Each row is where one point has got to under a steady rotation. How many ticks took it there?
The counts run from 0 to 320.
[-39 -16  37   7  38 -26  -9  -5 -11 -13  -2  18  21 -13 -29 -13  33   9
  -4  20  31 -17   6   9 -30  17 -30  -5   2  14  -5  16   8  19 -19 -12
 -22  23   0 -18  14   6  22  -5 -21 -14  -8  22  33  51  -1   1 -15   4
   4 -43  -5   6 -27   5 -36 -12  -9  19  -2 -18   1   1 -27   6   3   9
  -9 -25 -12   7  26 -18  -1 -14  17 -20   6 -15 -35]
284
[-30 -21  38   6  44 -28 -27   0  -6 -38  17  12  13  -8 -31 -30  31  21
 -13  22  24 -34   6 -11 -13  14 -12  -5 -17  17 -11  15  -8  17 -26 -14
 -16  24 -17 -17  -8   1  28 -17 -11  -9   5  26  13  55   2  -7  -4  -2
  12 -34 -13  -8 -34  14 -21 -12 -13   9  -8 -16 -25   5 -18  14  18   9
  -5 -14  -1  -7  23 -14  16   1  14 -29  -4 -16 -19]
21
[-41 -19  36  27  46 -27 -39  -8   4 -32  47  14  -4 -22 -20 -20  28  19
 -17  11  28 -21  12 -25  -6   4 -21 -20 -16  14 -13  12  -6  14 -11 -19
 -19  19 -19  -5 -17  -4  18 -14 -12 -10   9  33  21  60  10  -4  -6   2
  17 -40 -13  -3 -24   4 -13  -6   1  -4 -12 -10 -27 -16 -18  15  17  17
   4 -15  11  -8  14  -4   1   4  15 -36  15 -13  -2]
172
[-32 -16  29  27  24 -29 -15   0  -9 -18  20  18  -2 -13 -23 -18  12  34
   7  21  32 -36  35  -8  -6  -6 -15  12 -12  23   5  17  15  16 -14 -12
 -19  31 -14   2   3  -9  25  -1  -7 -12   8  11  36  51   7   0  -5 -12
   9 -40 -21 -11 -25  30 -16   5   6  -2  -6   2 -36  -9  -3  20  29   0
 -14 -23   6  -9  28   3  16  -2  12 -37  15  -3 -12]
8
[-21  -5  22   5  41 -22 -16   7   9  -3  32  11   0 -31 -16 -27  36  11
  -6   5  25 -33 -10  -8 -10  -8 -18  10 -14   7 -13  17   3  28  -2 -24
 -10   0 -28 -18  -7 -17  10  16  16 -27   1  -3  11  63  14   2 -16  -5
  -3 -39  -3 -22 -17  21 -15  12  -3   5  24  12 -12 -31 -27   5  16  16
  -5 -21   8 -31  -2 -13   4 -14  14 -40  38 -21 -13]
74
[-29 -21  25   9  28 -12 -23  -1  -8 -13   8  19  17 -34 -13 -25  26  18
  -7  26  36 -26  25   1 -22   2 -42   7 -25  23  -2  -1  25  23 -15 -15
 -22  16 -20   5 -14  -3  14   5  18 -32  -1   0  21  53   7  10   1 -10
   9 -40  -6 -26  -3  15 -14  -8  15  12  14  -5 -33 -12 -16  28  25   4
 -10 -32   6   8  12   1  31  -2  24 -32  11   1 -24]
148
[-39  -4  16  -1  39 -29  -4   1 -12   5  12   1   2  -4  -5 -16  31   7
 -24  27  27 -48   0   2 -15   2 -16   2   6   8 -14  20  10  27  -1 -19
 -16   2  -5 -31   5  -1  12  16   6  -9  -9  12  36  52  17   4 -36  -2
  -3 -44  -6  -3  -8  29 -24   5  -4  19  20  14   3 -35 -31   0  -2  14
  -8 -15  -6   0  14 -10 -15 -35  12 -25  26 -16 -28]
229
[-36  -5  16   2  41 -35  -1 -11 -16   0   4   5  18 -14 -14 -29  22   6
  -5  25  11 -53  12   0 -19   0  -1   4   0  16  -8   5   7  21  -8 -17
 -27  12   3 -23  27   8   3   8 -19  -3 -18  24  33  54   5   7 -38  -2
   4 -26 -18  15 -19  40 -31   1  16  24  14   7 -20 -26 -24  -1  -3  16
 -11 -17  -7   9  20  -9  -3 -33  24 -26  25  -9 -37]
110
[-42 -15  22  -2  44 -25 -25  -6 -18 -31  -9   8  19 -12 -17 -27  24  11
 -28  35  38 -35  18  -4 -15  24 -23   0 -17  19 -20   6  24  13 -19 -23
 -11  21 -15 -21  -5  -7  11   3  13 -11   7  23  20  46  -3  16 -16 -10
  14 -35   3  -1 -28  19 -19 -24 -13  19   6  -9 -17 -21 -28  27  10  15
  -8 -22   0  21   8   2  23  -8   9 -26   8  -6 -18]
153
[-31 -26  26  -6  37 -25 -21 -10 -21 -24 -13  12  19  -5 -17 -28  25  10
  -8  31  25 -45  24 -10 -18   8 -10  -2 -15  21 -12   3   7  11 -26 -14
 -11  23  -7 -10   6   3  26 -15 -15  -9  -2  20  28  49   8   4  -9 -15
  10 -37  -5   1 -22  25 -20 -21 -20  19  -4 -11 -38 -12 -26  11  13   8
  -1 -14  -7  13  15 -16  15  -8  17 -35  -3  -3 -26]
282
[-25  -6  19   4  33 -19 -14  -7   4  -1  30  13  -3 -35  -5 -12  36  18
  -9   8  21 -43   2 -13 -21 -16 -41  -2 -13  18 -19   2   1  26   1 -19
 -26   6 -25  -2 -15  -1  14  18  20 -27  -3  11  25  69   6   7 -15  12
   5 -42 -10 -33  -1  23 -19   6  18   9  22  25 -12 -38 -17   5  13   8
  -4  -9   1 -10  -6   0  -2 -25  24 -26  30 -21 -19]
235
[-45 -11  13  15  32 -28 -27   0   9  -9  17   9 -18 -20  -4 -12  31  23
 -11  11  29 -41  14 -16 -12  -9 -18  -6 -29  28 -20   3  -2  30   3 -17
  -6   4 -10 -10 -25 -21  30   6  22 -31   4  -3  12  59  33   0  -9 -14
   4 -33  -6 -20   5  21  -3  -8  -3  16   4   1 -25 -29 -20  11  37  15
  -5 -17   1 -13  10  -3 -11 -15  10 -39  10  -5  -1]
62
[-26  -4  16  11  32 -23  -8   0 -12  13  -4  19  14 -41 -13 -14  25  16
  17  12  16 -43  28   2 -27 -19 -28   6 -17  20  -4   8   7  28 -12  -3
 -35  12 -10   5   3   2  15   4  -2 -24 -22  12  26  55   0  11 -19   9
  -5 -29 -19  -9  -2  38 -31  -8  27  24   8   3 -39 -20  -5  -4  20  13
 -16 -22 -10   4  15  -4  -2 -18  36 -24  21  -9 -34]
115
[-63   0  40  22  48 -30 -30  -9  14 -29  29  13   8  -7 -15  -4  34  23
 -11  10  18 -11  11 -14 -24  21 -19 -17 -14  23 -13   2 -12  27  -6 -19
 -27  23  11 -24  -4   0  23   2 -10 -17   5  27  31  62  17   2 -14   7
  17 -14 -13   2 -23   5 -14 -13  19  18 -18  -7  -4 -11 -29  24  19   7
  -8 -22  18   2  20 -10  -9  -7   8 -11   3  -9 -15]
177
[-37 -17  19  16  39 -25 -15 -13   8  -7  11  17   7 -34  -8  -6  43  18
   3   8  31  -2  20 -12 -24   1 -46 -19 -38  26 -16  12   1  29 -11 -19
 -29  16  -3  12 -25 -11  10 -16  -4 -30  -2  20  33  57  15   5   4  10
   5 -27  -1  -7 -13  -9 -28  -2  24  22   5 -12  -5 -14 -33  16  19  16
   2 -11   4   6  17 -19   2   2  14 -16   6   5 -15]
38
[-38 -20  14  18  43 -37 -10  -9 -13 -15  -2   4   0  -6 -18 -20  30  14
 -16  29  34 -25  11   1  -7   2 -16  -4  -9   8  -8  19  18  16 -17  -5
 -20  27  -3 -14  10   1  18  -6 -16 -17 -12  18  44  52  14  15 -21  -3
   3 -49  -5   5 -14  25 -21  -8 -25   9   2 -18 -23 -11 -27   4   3   8
  -9 -27   0  12  26 -14   2 -11  18 -45  18   3 -24]
293
[-63  -2  37   4  36 -24 -22 -16  -3 -11  18  17   6 -16 -14  -8  20   9
  -4   8  17 -28   7  -9 -29   6 -14   4  22  18  -8   4  -6  18   8 -16
 -31  23  -3 -23   0   0  15  19   1   1 -14  23  22  49   3   4 -21   9
   8 -36 -17  -6 -23  30 -24  -8  39  26   9  16  -5 -30 -13   9  15  12
 -21 -15  -8  -7  12  -1 -29 -31  19   0  18 -22 -30]
242
[-44 -25  39  12  31 -21 -25 -10  -8 -25  21  16   6 -15 -32 -24  31  25
 -21  22  35 -22   5 -10 -15   2 -27   5   9  13  -8  16   6  10 -18  -5
 -19  30 -21 -11 -17  -7  37  -1  -2 -17  -7  18  18  47  -2   3   2 -10
  12 -52 -12 -29 -25  16 -19 -16 -19   5  -4 -13 -26  -1 -11  16  24  13
 -10 -22  -6 -16  20  -3  13   1  17 -30   1 -19 -20]
150
[ -9 -11  28   0  44 -19 -21  -2  -9 -14  12  22   2 -34 -18 -22  23  15
  10   7  27 -48  14 -21 -22   0 -26   2 -17  25  -7  13  -9  18 -11  -8
 -18  17 -36  -5   4 -10  17  -2   0 -11  10  17   7  65   2  -7 -12  14
  14 -39 -12 -16 -28  28 -37  -5  12   1  12  22 -20 -14   0  -1  17  10
 -11  -6 -18 -20  12   1  11  -5  26 -26  25 -12 -18]
258
[-51  -7  31  19  42 -29 -19   0   4 -29  11  -6  10 -10 -24 -15  29   8
 -16  20  41  -9 -10   6 -17  23 -16   1   0   3  -8  18   6  25 -10 -21
 -12  14  -6 -33   4 -13  21  11   8 -20  -9  10  20  50  20   5 -17  -3
  16 -38  -2   2 -21  13 -20 -17 -13  17   4 -23   7 -17 -37   9  14  22
 -17 -33  -4  -7  23 -15  -9  -8   9 -28  13 -11 -16]
316
[-53 -16  29  13  32 -38 -17  -7 -12 -19   0  14  22   0 -27 -18  14  15
  -7  34  25 -24  23   3 -14  20  -2  11  -2  18   4  15  12  23 -16 -18
 -26  31   4 -18  14  -3   8   5 -13  -3   1  27  38  52   8   1 -19 -10
  11 -22  -8   9 -41  22 -20  -7  17  16  -6 -14 -19  -7 -24  22  23   1
 -18 -27  10   2  36  -8   0  -9   8 -19  16  -2 -24]
13
[-30 -22  18   4  21 -20 -18  -6 -15 -10   7  23   0 -16 -13 -11  22  25
   2  20  35 -41  32  -9 -17 -11 -27   8 -19  31   0  -1   4  19 -11   5
 -21  29 -15   1   4  -4  37   0  -4 -17  -7  -8  32  60  10  -4 -14   2
   3 -46 -10 -27   4  31 -22  -3  -9  11   7   9 -30  -3  -8   2  21   2
  -3 -20 -20 -15  24 -13  -4 -21  23 -32   0 -13 -24]
127
[-22 -12  36  23  50 -17 -20   3  -4 -11  17   2  -2 -33 -24 -13  30  22
 -11   8  45 -19   7  -3 -10  -2 -45  -6 -15  10 -14  31   5  14 -14 -16
 -18  16 -27 -15 -10  -3  17   1   1 -24  12  25  25  52   2   4  -2   5
  12 -50 -12  -6 -28  11 -27  -1 -17  -2   2 -12 -18 -11 -13  14  11  20
 -11 -22   5  -5  17   0  20   5  19 -39  28  -5 -11]
161
[-54  -3  16  13  39 -36  -8  -9   2  -3   2   3  13  -8  -8 -11  44   8
 -11  28  25 -17   0   8 -18  15 -17  -3 -17  13 -18   8  15  33 -11 -32
 -18   9  13 -17   1   2  13   7  -2 -25 -17   9  40  44  20  20 -26   3
   1 -24  -6   9  -6  16 -18  -8   4  27   5 -19  -6 -29 -45  18   7  16
  -5 -23  14  14  21 -16  -8 -23  17 -25  16   2 -28]
46
[-50   0  11  25  25 -43  -5   3  14  15  13  18  -1 -19 -12 -13  35  23
   1  13  25 -24  17 -13 -14  -8 -16  10 -27  26  -5  10   0  42  -9 -21
 -19  10  12   0  -9 -11  19  12  -2 -27 -22  -1  33  52  30   1 -11 -15
  -5 -24  -8   5 -13  23 -18   8  29  25   8  -3 -21 -22 -32  18  33  15
  -6 -17   6 -18  27 -22 -14 -23   3 -24   5   6 -22]
201
[-40 -20  17  33  41 -37 -28 -15 -16 -16  16   3  -5 -18 -31 -21  18  13
 -19  22  34 -15  11  -7  -7 -15 -29  -1  -3  10   0  18  20  21  -5  -6
 -24  26 -17   4 -11 -21  20  -1 -16 -14 -23  18  28  48  12  13  -4  -3
   7 -42 -15  -3  -6  19 -14   0  -3  11  -4 -24 -39 -14 -25  14  18  21
  -5 -29   3  -1  28  -2  -7   2  14 -35  27  -3 -13]
302
[-61 -16  24  21  35 -24 -24 -13  19 -22  22  14   6 -26  -7  -2  44  18
 -12  14  23 -10   4 -14 -23  14 -31 -24 -22  26 -20  -4   1  30  -2 -22
 -29  13   6  -6 -26  -2  21  -9  11 -28  -8  14  25  57  15   2   1  10
   8 -17  -7 -11  -4  -1 -12 -11  21  26  -1 -13  -2 -17 -34  22  22   8
   4 -16   6   8  15 -23  -5 -16  18 -12   5  -7 -22]
48
[-38 -15   9   1  34 -43 -10   0  -2   5   9  -3  12 -15 -25 -26  29   2
 -12  20  20 -40 -10 -14  -6 -12   6   4 -10   8  -9  24  -2  29 -15 -27
  -8   9  -3 -16   2 -19  11  -3 -13 -11 -27  13  21  46  14   2 -14 -16
  -2 -32  -8   4 -19  24 -18  -3  -2  23  15 -14 -27 -36 -42  16  14  27
   0 -20   0 -19  25 -17 -18 -17   8 -32  19  -4 -19]
206
[-31   5  25  11  28 -24 -14  14   2  13  13  21   6 -39 -20 -23  29  18
   4  -1  25 -45   6  -6 -20 -16 -26  18 -18  13 -18  11   5  29  -2 -28
 -20  -5 -12  -9 -15  -5   7  23  11 -27  -9   0   9  50  15   6 -16 -12
  -3 -29  -4  -3 -13  36 -22  -1  31  20  22   5 -31 -37 -18   9  23  29
 -19 -21  10 -16   9   0   5 -21  18 -28  21 -11 -20]
83
[-19 -12  24   3  44 -18  -5  -2  -3  13  20  11  -5 -34 -18 -18  45  12
 -10   1  30 -35  -6 -11 -20 -16 -37  -3  -3   8 -21  25  -3  31  -1  -7
 -20  -7 -18  -3 -19  -7  27  12   9 -26  -5   7  20  55  13   4  -8   7
  -4 -53  -6 -21   1  20 -31   1   0  16  18   7  -9 -26 -24  -6  10  21
  -5  -9  -7 -21   4  -4  -8 -18  22 -28  23 -20 -29]
225
[-28 -19  32   3  26 -27 -21 -10 -17 -10  21  18   8 -20 -32 -31  20  23
  -1  13  29 -36  21 -20 -14 -16 -11   1  -3  25  -2  20  -8  11 -18  -9
 -25  32 -21   1  -3  -8  19 -15 -24  -2  -2  24  23  57  -6  -6  -2   3
  12 -47 -23 -11 -27  20 -32   1  21   8  -2   0 -40 -12  -7   4  23   1
  -3  -9  -7 -21  26  -5   7  -4  16 -29   7 -15 -20]
269
[-31  -7  30   4  36 -34 -10  -5  -2   7  24   6   0 -31 -28 -21  40   6
 -13  -3  26 -32 -17 -13 -17 -19 -19  -3   7  16 -18  23  -7  32  -3 -14
 -10   6  -6  -9 -16  -9  25   2  -4 -19 -20   6  10  51  13   4  -3  -4
  -5 -55  -9  -8 -11  16 -22  -2  -8  22  14 -11 -23 -30 -27   4  20  34
  -2  -8  -8 -31  14 -20 -18 -15  11 -30  12 -22 -22]
215
[-41  -4  38  29  39 -24 -23   9  18 -24  39  11  -8 -22 -26 -12  38  22
  -8   1  22 -25   3 -10 -15   6 -12 -11 -15  15 -13  18 -15  22 -14 -12
 -25  16 -15 -11 -10  -1  34 -14  -7 -27  -2  17   9  57  18  -5   0  -8
   9 -39 -18  -9 -10  11 -12  -5  -4   3 -24 -15 -37  -6 -19   6  27  20
  -5 -17  13 -20  26  -7  -8  -4  19 -39   7 -13 -14]
182
[-50   4  17  -1  36 -36  -8   7   0   2  15   7  20 -15 -10 -23  28   8
 -17  18  14 -35  -5  -2 -11  11   0   9  -4  10  -9  14   2  32  -4 -39
 -12   0  -2 -32   7  -3   0  26  16 -16  -8  11  18  49  19  -1 -31 -12
   1 -22  -1   7 -29  33 -20   1  23  26  20   6   0 -43 -39  22  15  19
 -15 -23  12 -11  14 -10  -1 -32   9 -17  27  -5 -22]
78
[-29  -9  11  13  48 -29 -19   1  11 -13   9   3   0 -26 -23 -21  25   3
  -1   3  29 -32   4 -35  -9  -2 -15 -12 -36  18 -14  28 -16  35 -11 -13
 -11  -2 -18 -10 -10 -18   6 -21  -5 -23   0  16  12  58  13  -7  -9   1
   8 -33  -3   8 -25  16 -21  -2  -6  21   9 -10 -24 -31 -26   7  20  21
   8 -14  -6 -21  20 -19  -6  -3  15 -38  18   0  -1]
194
